In the data rows, the value 128 means zero.
Here is a table of points, one per row:
[ 63 120 136 144 105 168 179 130  83 136 141 147 131 176 140 115 118  83 176 150 118 138 169 145 158 133 153 154 122 110 128 149 176 124 139 143  95 180 171 116 135  81 105 110 139 111  95 112 101 139  96 148 118 161  94 155 120  89 145  99 148]
[118  96 146 138 111 136 135 133 137 148 140 164 141 159 179 124 123 129 192  90  90 124 126 133 124 144 134 111 101 116 146 101 107  99 141 117 197  96 118 134 111 149 166 101 159 103  85 109 140 132 115 112 126  95 149 113 123 132 158 178 152]
[140 123 146 150 114 165 128 138 126 132 122  88 117 108 145 163 129 114 114 184 180 142 120 118  96  93 117 141 158 119  82 148 123 134  94 137  98 125 157 125  89 147 142 134  97 149 144 127  78  86 115 127 123 109 121 130  87 113 153 188 164]
[115 127 117 140 144 123 134 101 124 124 127 136 146  76 135 111 120  84 153 108 164 101 143 138 106 137 140 111 132 160 102  86  93 123 166 124 129 131  59 118 151 124 125 150 149 147 160  96 140 128 153 135 113 152 149 144 138  74 124 114 131]
[148 144 146 119 128 127 124 193 118 100 143 127 144 122 117 133 125 121 101  80 136 131 145 132 128 127  75 123 137 121 121 164 118 126 124 120  82 199 106 141 102 110 124 123 130 171 208 128 165 149 138 143 115 131 136 155 108  95 175 132 113]
[165  72 114 162 142 140 104 133 127 130 148 114 116 132  98 126 105 158 111 145 105 119  86 125 125 135 142 147 138 122 142 156 110 162 107 124 124 158 128 130 130 135 116 140 161 168 107 127  70 123 109 127 148 107 150 131 152 109 168 117 106]
[146 140 130 125 132 120 122 107 117 143 111 114 131 176 131 135 147 134  93 146 122 125 112 114 184 127 129 156 132 106 135 114 114 126 157 145 110 172 123 131  98 165 130 118  92 163 153 124  81  99 135 108 125 163 139 100 135 154 159 113 159]
[124 108 113 125 114 111 127 124 143 158  97 119 164  99 131  94 128 104 108 118  96 117 133 109  88 121 121 147 101 110 107 172 136 141 150 125 157 139  68 109 138 126 109 113 136 122 134 145 155  98 123 149 140 130 155 155 128  79 112 109 146]
[162 148 127 118 124 133 146 126 135 139  93 159 144  80 158 139 126 106 154  60 175 147 118 130  73 125  96 154 114  96 175 120 109 144 121 118 134 112 174 138 139 119  93 156 154 135 151 128 155 127 122 138 106 164 119 121 122  98 129  83 129]
[ 53  73 117 106 125  90 137 124  54 123 126  88  87 119 129 156 110 111 114  78 134  33 136 135 123  85 127 115 153 127 121 117 196 197  87 107 136 115 111 239 102 125 130 137 113 131 127 153 176  94 127  99 133 132 137  81 141 200 117 129 101]
[141 150 127 116 142 128 127 145 116 145 114 113 107 125 131 112  92 143 166 193 129 146 128 133 118 147 142 108  98 126 107 161 117  88 107 152 138 135  93 171 154 138 145 128 141 132 120 102  93 109 153 116 146 158 131  95 130 167 108 116 112]
[142 162 172 108 128 130 150 127 143 156 139 178  98  92 113 126 146 126 133 131  87 127 130 143 137 100 180 119 132  97 150 123 118 149 119  95 116 128  82 112 114 119 121 135 112 129  70 131 140 158 160 121 123 127 117 126 124 143 123 134 125]
[125 169 102 144 142 134 184  93 131 145 120 171 166 126 138 135 144 115 128 158 124 141 168 115 137 153 105  63 177 135 157 132 121 134 142 124 103 151 138 158  77  95 158 126 159 114 138 186 120 143 143 138 154  93 133 143 144 106  68 137 146]
[135 103 135 150 144 128 125 166 150 126 118 132 146  92 128 135 112 106 125 117 138 126 169 110 133 178  98 114  94 115 132 126 140 127 139 107 131 101  85 143 135 155  99 185 115  88 109 123 107 131 121 147 145 180 130 162 147  99 122 115 125]
[131 146 130 110 111 139 130 128 142 120  94  86 145 138 101 164 110 145 122 147 108 169 140 123 143 136 136 141 110 159 110  99 139 169 127 174 138 131  97 129 140  88 135 125 118 130  77 129 116 149 134 126 111  92 113  89 159 114 160 136 121]
[124 122 150 164  35 182 119 102 125  93 111 147 121 130 108 132 129 188  55  94 120 157 110 180 134 141 136  45  84 157 132 137 136 104 134 112 102 155  89  93 171 148 115 131 135 182 107  83 159 123  55 124 109 146 151 114 109 149  45 114 171]
[133 157 117 106 177 147 111 117 128  89 129 103 141 149 162 116 157 166 105 115 136 106 127 112 115 115 162 117 150 129 137 156 126 117 133 136 108 167  90 126 135  96 125 117  95 117  56 133 108 154 123 131 109 140 163 127 144 124 116 145 126]
[125 125 135 124 123 123 123 111 158 103 115 115  75 168 144 136 121  88 129 208 172 126 107 128 137 105  65 109 115 112 143 118 133 131 133 146 112 138  97 107 123 131 101 101 157 109 163 143  98 147 131  97 109 127 155 115  90 173 139 130 121]
[145 119 138 124 126 114 131 108 143 105 116 117 137  97 131 114 118 153 119 141  66 117  97 128 109 143 149 153 120 140 148 105 144 130 138 159 101 140 148 172 132 127 125 159 121 115 114  89 140 111 148 148 102 125 138 183 108  84 110 149 113]
[107 160 122 119 138  85 140 126 106  76 155 155 117 144 142 109 134 112  38 132 135 117 135 127 122 149 120 107 143 108 110 110 159 135 130 128 198  46 177 145 118 117 131 115 129 206 151 164 106 140 141 116 152 121  89 133 150 124 105 148  95]
[105 103 143 131 143 136 101 132 186  90 116 185 127 115 126 132 117 144  97 130 143 131 128 145 108 103 133 181 139 147 107 133  88 134  91 140 114 177 155 134 114 168 130 111 121 114 137 112 139 111 110 126 146 137  85 131 151 143 159 110 116]
[115 127 140 137 138 124 152 153 139 139  65 111 117 160 105 113 137 131 148 131 120 117 130 162 133 146 139 165 113 133 112 130 120 130 115 130 107 109 115 115 149 136 173 116  92 142 126 158  93 160 133 140 121  87 162 142 106 157 119 129 133]
[156  99 180 155 107 158 124 127 136 127 181 114 155 109 122 132 131 116 113 158 168  94 107 122 132 123 101 172 139 115 125 126 132  89 109 137 110 155 165 130 151 112 161 133 128 139 158 189 134 117 131 131  85 119  88 116 117 146 163 130 144]
[173 125 108  70  78  56 154 113 178 131 154  66 125 131 128 112 140 112 145 131 142 124 147 164 126 148 132  83 155 122 120 120  73 114 168 141 139 124 162 109  96 104 139 134  97 115 135 157 120 124  80 141 173 124 107 136 157 120  90 143  66]
[136 101 122 126 136 146 189 110 123 149 131 142 148 101 109 116 141 158 149 123 160 134 139 125 120 149 114 143 112 118 126 126 135 137 149 120 151  84 106 121 158  58 117 115  82  95 189  69 152 135 129 135 154 131 158 135 143 136 159 110 123]
[127  29 136 103 209  90 141 109 128 108 127  79 101 126 138 130  78  99  88  67 116 176 134  74 139 125 143  89 150 120 113 131 130 107 125 103 127 120 161  82 105 114 131 129 114 167 107 145 194 101 190 116 118 119 115 104 105 171  90 120 105]
[143 140  77 148  99  87 169 155 120 129 149 116 133 131 123 140 127 163  97 136 117 113 147 107 124  91 154 167  85 188 150 143 105 110 128 112 101 126 147 120 143 138 138 121 135 125  83 100 130 140 154 114 135 130 106 134 130 123 166 131 117]
[135 130 120 111 117 131  48 134  98 126 116 156 153 148 151 127 154  72 160 131 160 122  93 119 200 119 142  99 110 106 160 115 122 140  95 119 139 106 151 123 173 178 138 101 134  91 134  89 134 110 152 129 158  68 126 143 125  87  86 140 133]
[130 140 105  86 148 131 114 125 150 124 149 110 130 113 121 148 139 169 125 143 103 123 174 154 136 140 137 176 118 141 121 120 115 122 125  90 118 128 163 146 172 116 111 131 149 154 107 135 162 132 127 138 166 136 152 125 117 125 169 121 172]
[168 164 116 154 127 145 146 143 127 142 106 168  81 184 108 101 131 146 161  79 126 130 158 116 169 149 141 165 158 145 117 127 119 123 132 124 149 102 108 114 123  91 123 135 160  78 100 135 176  93 119 110 126 124 132 113 123 151 122 157 119]
[140 175 137 167 132 127 106 134 144 134 132 123 128 135 108 133 171 108 167 121  88 116 133  80 102 140 165  84 133 118 117 118 131 139 164 136 118 109 151 132 137 133 114 101 130 121 115 107 127 130 113 110 118 126 120 125 115 179 135  89 127]
[127 144 117 147 125 161 104 142 138 137 162  87  98 122 158 118 130  89 128 149 103 148 143 138 144  92  99 155 143 134 132 128 108 132  91 147 151 122 149 114 120 133 123 150 117 100 202 122  73 162 116 115  86 107 112  95 134 172  99 134 163]
[134 151  98 132 158 149  71  99 148 168 162 176 131 194 121 158 115  78 165 105 124 129  51 134 131  99 115  97  91 103 123 136 143 130 122 124 142  96 157 137 157 186 162 118 137 101 139 106 164 157 127 154 148 134 102 140 160 116 109 160 137]
[ 96 122 165 119 142 118 113 130 106 154 140 118 161 161  85 145 132 234 167 146 130 141 123 131 141  90 128  95 163 174 126 104 142 112  93 131 185  63 136  99  89 138  95 115 131 100 136 167 112 118 138 149  80 169 121 156  93  83 107  82 118]
[ 55 164  99 104 117  98  71 144  55 134 131 158 118  43 117 100 147 172 136 134 145 173  74 130  84 174 113 176 161 150 146 129 203  98 185 134 120 139 141  70  98 181 132 168 144 119 142 158 125 150 118 124 163 115 124 117 147 149 172 136 106]
There is one direction along which these points spread out most. Take the direction at right angles to it along which they spread out most. Go by this last direction. Where along it does each point below lie, from 0 to 99? The average is 50, and the first point in the table lies past the average. One standard deviation of the points above along it is 16.
[127 144 117 147 125 161 104 142 138 137 162  87  98 122 158 118 130  89 128 149 103 148 143 138 144  92  99 155 143 134 132 128 108 132  91 147 151 122 149 114 120 133 123 150 117 100 202 122  73 162 116 115  86 107 112  95 134 172  99 134 163] ~ 70
[124 122 150 164  35 182 119 102 125  93 111 147 121 130 108 132 129 188  55  94 120 157 110 180 134 141 136  45  84 157 132 137 136 104 134 112 102 155  89  93 171 148 115 131 135 182 107  83 159 123  55 124 109 146 151 114 109 149  45 114 171] ~ 53
[125 125 135 124 123 123 123 111 158 103 115 115  75 168 144 136 121  88 129 208 172 126 107 128 137 105  65 109 115 112 143 118 133 131 133 146 112 138  97 107 123 131 101 101 157 109 163 143  98 147 131  97 109 127 155 115  90 173 139 130 121] ~ 67
[133 157 117 106 177 147 111 117 128  89 129 103 141 149 162 116 157 166 105 115 136 106 127 112 115 115 162 117 150 129 137 156 126 117 133 136 108 167  90 126 135  96 125 117  95 117  56 133 108 154 123 131 109 140 163 127 144 124 116 145 126] ~ 52
[135 103 135 150 144 128 125 166 150 126 118 132 146  92 128 135 112 106 125 117 138 126 169 110 133 178  98 114  94 115 132 126 140 127 139 107 131 101  85 143 135 155  99 185 115  88 109 123 107 131 121 147 145 180 130 162 147  99 122 115 125] ~ 43
[ 55 164  99 104 117  98  71 144  55 134 131 158 118  43 117 100 147 172 136 134 145 173  74 130  84 174 113 176 161 150 146 129 203  98 185 134 120 139 141  70  98 181 132 168 144 119 142 158 125 150 118 124 163 115 124 117 147 149 172 136 106] ~ 61
[ 96 122 165 119 142 118 113 130 106 154 140 118 161 161  85 145 132 234 167 146 130 141 123 131 141  90 128  95 163 174 126 104 142 112  93 131 185  63 136  99  89 138  95 115 131 100 136 167 112 118 138 149  80 169 121 156  93  83 107  82 118] ~ 42
[140 123 146 150 114 165 128 138 126 132 122  88 117 108 145 163 129 114 114 184 180 142 120 118  96  93 117 141 158 119  82 148 123 134  94 137  98 125 157 125  89 147 142 134  97 149 144 127  78  86 115 127 123 109 121 130  87 113 153 188 164] ~ 82
[146 140 130 125 132 120 122 107 117 143 111 114 131 176 131 135 147 134  93 146 122 125 112 114 184 127 129 156 132 106 135 114 114 126 157 145 110 172 123 131  98 165 130 118  92 163 153 124  81  99 135 108 125 163 139 100 135 154 159 113 159] ~ 70
[ 63 120 136 144 105 168 179 130  83 136 141 147 131 176 140 115 118  83 176 150 118 138 169 145 158 133 153 154 122 110 128 149 176 124 139 143  95 180 171 116 135  81 105 110 139 111  95 112 101 139  96 148 118 161  94 155 120  89 145  99 148] ~ 65
[136 101 122 126 136 146 189 110 123 149 131 142 148 101 109 116 141 158 149 123 160 134 139 125 120 149 114 143 112 118 126 126 135 137 149 120 151  84 106 121 158  58 117 115  82  95 189  69 152 135 129 135 154 131 158 135 143 136 159 110 123] ~ 43
[105 103 143 131 143 136 101 132 186  90 116 185 127 115 126 132 117 144  97 130 143 131 128 145 108 103 133 181 139 147 107 133  88 134  91 140 114 177 155 134 114 168 130 111 121 114 137 112 139 111 110 126 146 137  85 131 151 143 159 110 116] ~ 68
